(in the rows, 128 means zero)
One turn sends every row of this set to another row. A few are shown first. Where does it send the rows asked after them?
A: [109 129 123 132 127  87 113 148 112 154 108 105 135 124 117 130  81 156
 111 132 124 128 133  97 122 154 123 137 136 132 164 111 106 121 142]
N: [130 121 107 132 167 142  65 110 113 140 105 119 149 118 143 150 148 126
 136 152 123 139 120 108 102 128 140 126 141 151 121 147 100 120 155]
S: [105 123 139 126 113  88 115 146 100 163 131 105 128 125 157 116 102 139
 110 116 107 101 120 139 146 133 140 142 141 109 157 126 132 128 152]
X: [115 117 122 132 136 143  77 103 104 149 113 118 155 124 151 140 184 132
 115 117 113 122 105 105 123 109 114 131 137 122 112 151 114 127 160]
Q: [116 120 122 122 138 131 164 138 130 158 119 122 122 122 132 155  70 116
 100 125 141 140  79 100 107 116  99 132 121 128  98 125 122 118 103]
R: [117 134 113 132 137 177  79 112 152 136 121 111 115 126 122 143  86 138
 128 112 139 123 124 129 124 171 119 136 150 127  94 117 108  97 128]
F: [116 112 141 113 145 145  70 126 129 134 107 115 145  96 152 135 168 143
 124 130 136 114  96 113  98 129 138 135 125 126 135 126 103 102 154]
M: [122 106 120 132 120 117 161 147 128 138 131 116 113 119 163 135  80 116
 129 121 137 139  85 112 122 105 129 131 141 119  78 147 114 128  98]
W: [108 142 108 122 132 162  95 122 109 131 146 111 151 121 167 150  94 108
 126 112 109 126 134 145 147 150 114 142 159 113  82 150 125 115 149]
Y: [122 121 118 163 122  82 103 119 115 163 106 112 108 144 146 116 100 131
 111 118 126 131 134 123 147 146 115 149 152 128 126 120 111 149 135]
K: [145  93 138 144 129 148 144 108 166 134  90 145 135 117 124 129 144 114
 118 104 143 126 126 129 125 120 119 140 128 122 131 127 110 110  97]
V: [130 105 133 126 155 142 140 137 146 134 120 149 164 112 155 145 118  87
 130 141 113 124 130 161 124 101 146 146 136 136 138 144 130 121 116]
L: [115 104 121 132 130 142 154 141 142 130 114 139 187 129 103 145 134 133
 127 124 105 132 135  99 125  91 119 127 136 127 138 156 114 116 113]
P: [ 88 129 124  97 101 165  97 140 136 114 148 107 154 111 118 149 109 159
 114 104 112 114 118 109 137 150 110 127 142 115 101 130 115 113 148]
U: [128 106 120 100 116 131 172 133 114 147 139 115 113 116 131 150  77 122
 111 117 123 123  83 112 122 110 141 104 123 126 110 148 128 118 112]

L goes to K
M goes to U
X goes to F
And these:
W goes to P
A goes to Y

One turn sends every row of this set to another row. A few are shown first. Where does it send the rows asked after them?
tafa: [ 87 125 115  94 127 169 113 172 125  98 124 123 143 126 145 168 137 115
 145  94 158 135]
dekoz: [108 141  98 104 124 150 121 220 123 116 115 109 129 169 147 156 142 145
 148 121 103 129]
Zomaz: [110 105 109 142 132 142  92 151 107 121 119 132 142 114 160 170 122 112
 128  84 133 162]
teko: [118 130  99  95 134 169 113 132 118 147 114 108 132 167 162 163 117 136
 157 111 168 125]
Kalev: [108 104 104 140  98 102 125 147 117 131  78 107 111 163 187 137 147 150
 142 141 129 128]
sobat: [138 126  94 160 157 138 123 168 129 151 109  93 147 163 164 136 150 138
 165 137 165 118]
gis: [114 164 101 155 120 126 123 159 127 117 112 110 115 129 153 168 137  99
 161 125 165 137]
Daba: [111 107 107 144 127 125 106 209 121 107 117 111 132 130 165 127 140  93
 140 118  99 121]
Meb: [ 79 135 109 138  95 131 112 163  97 130 103 109 119 159 179 154 139 128
 144 130 145 182]
Zud: [101 130 110 132 127  89 132 176 124  93 110 113 133 124 151 127 124 103
 142 118 157 134]
sibe: [115 139 118 126 138 154 125 174 115 121 127  99 128 171 168 156 171 170
 154 103 108 108]
nuv: [112  87  86 123 128 110  86 176 115 125 110 107 125 145 157 160 119  94
 136 119 111 146]
Semin: [126 140  98 166 127 156  93 161 128 139 120  95 136 144 134 131 157 123
 114 130 157 132]
Farid: [112  96 110 160 118 144 119 110 114 141 105 109 133 153 153 141 153 163
 135 129 126 144]
mude: [ 99 107 150 128 115 174  99 160 146 125  92 110 158 136 169 150 162 148
 139 113 148 137]
muto: [ 82  97  96 113 152 130 125 158 128 140  90 135 153 143 156 126 148 127
 179 102 128 142]
Puf: [ 90  75 119 101 115 133 120 158 132 108 113 122 130 138 169 140 127 119
 175 112 106 125]
tep: [ 96  82  86 111 126 125 110 159 126 157 112 114 143 131 182 136 128 175
 124 121 149 126]
mog: [112 105 110 165 127 129 157 201 114  93 116 116 133 122 160 136 126 123
 139 131 121 133]
lat: [ 96  69 107 110 109 129 128 167 132 133 102 125 128 138 190 149 144 158
 145  90 115 140]
zote: [103 134 123 160 120 149 129 121 137 152 118 119 125 174 148 125 129 154
 146 109 155 131]
rul: [149 115 114 154 146 117 135 166  96 134 105 101 144 153 172 137 121 135
 139 153 132 113]
vovi: [127 147 138 153 100 137 150 178 130 130 108 120 112 151 164 169 135 112
 153 107 143 154]
Suke: [ 61 124  94 119 137 166  94 156 123 110  83 116 141 147 145 147 141 133
 154 105 154 149]
vone: [105 106  59 147 123 144  91 157 134 121 128 108 156 133 159 114 139 132
 138 132 119 121]
fuz: [120 102  65 121 147 128 139 168 101 124 117 111 115 166 156 164 111 119
 150 114 156 109]
Bop: [124  82 111 135 129 138 141 179 156 146 106 122 118 131 154 133 143 151
 142 109 149  89]
zedi: [121 135 106 150  99 145 108 193 127 119 134 117 120 171 145 181 147 144
 144 103 104 116]
zakor: [ 87 148 102 107 103 142 108 190 128 104 135 108 118 146 176 160 141 164
 131 101 121 117]
Tebo: [115 128 104 144 102 111 113 171 102 136 118 107 101 151 151 164 107 116
 159 139 170 114]
gola: [101 133 117 129 133 165 115 183 133 126 148 122 139 117 176 163 129  96
 155  99 144 150]
gasir: [106 120 162 151 121 144 146 180 118 143 120 111 117 172 154 155 129 120
 126 106 160 128]
kom: [ 95 108 142 130 109 127  95 152 115 149 107  97 162 128 168 135 127 159
 148 102 168 121]
mudo: [ 87 129  66 115 154 164 100 172 124 128  96  92 130 126 168 129 123 124
 141 111 135 140]
Nuta: [132 134 117 118 106 121 121 196 126 116 143 107 119 157 153 161 164 170
 155 129 135 119]
Tabi: [120 122 107 107 115 148 117 166 138 118 144 129 120 165 154 147 153 169
 126 109  96 137]
derul: [ 98 120  83 153 108 132 110 168 127 117  92 118 140 160 152 164 118 100
 120 136 117 160]
bup: [ 81 105 100  94 128 123 103 128 123 128 128 124 121 153 185 138 130 145
 134 118 165 131]
Faf: [123 141 134 153 148 135 134 178 101 165  86 106 135 141 164 148 120 106
 137 106 136 122]
vaz: [ 98 122 145 148 123 168 112 164 138 146 121 118 144 155 151 107 165 153
 147 107 146 128]
nutu: [138 106 111 158 116 124 136 145 151 135  95 152 143 148 140 133 117 146
 139 114 150 120]
fivo: [141  98 121 134 126 132 154 177 116 127 127 117 147 141 159 149 124 151
 143 123 148  78]

Puf goes to gola
lat goes to tafa
And these:
Nuta goes to sibe
Farid goes to bup
rul goes to zote
kom goes to muto
Kalev goes to teko

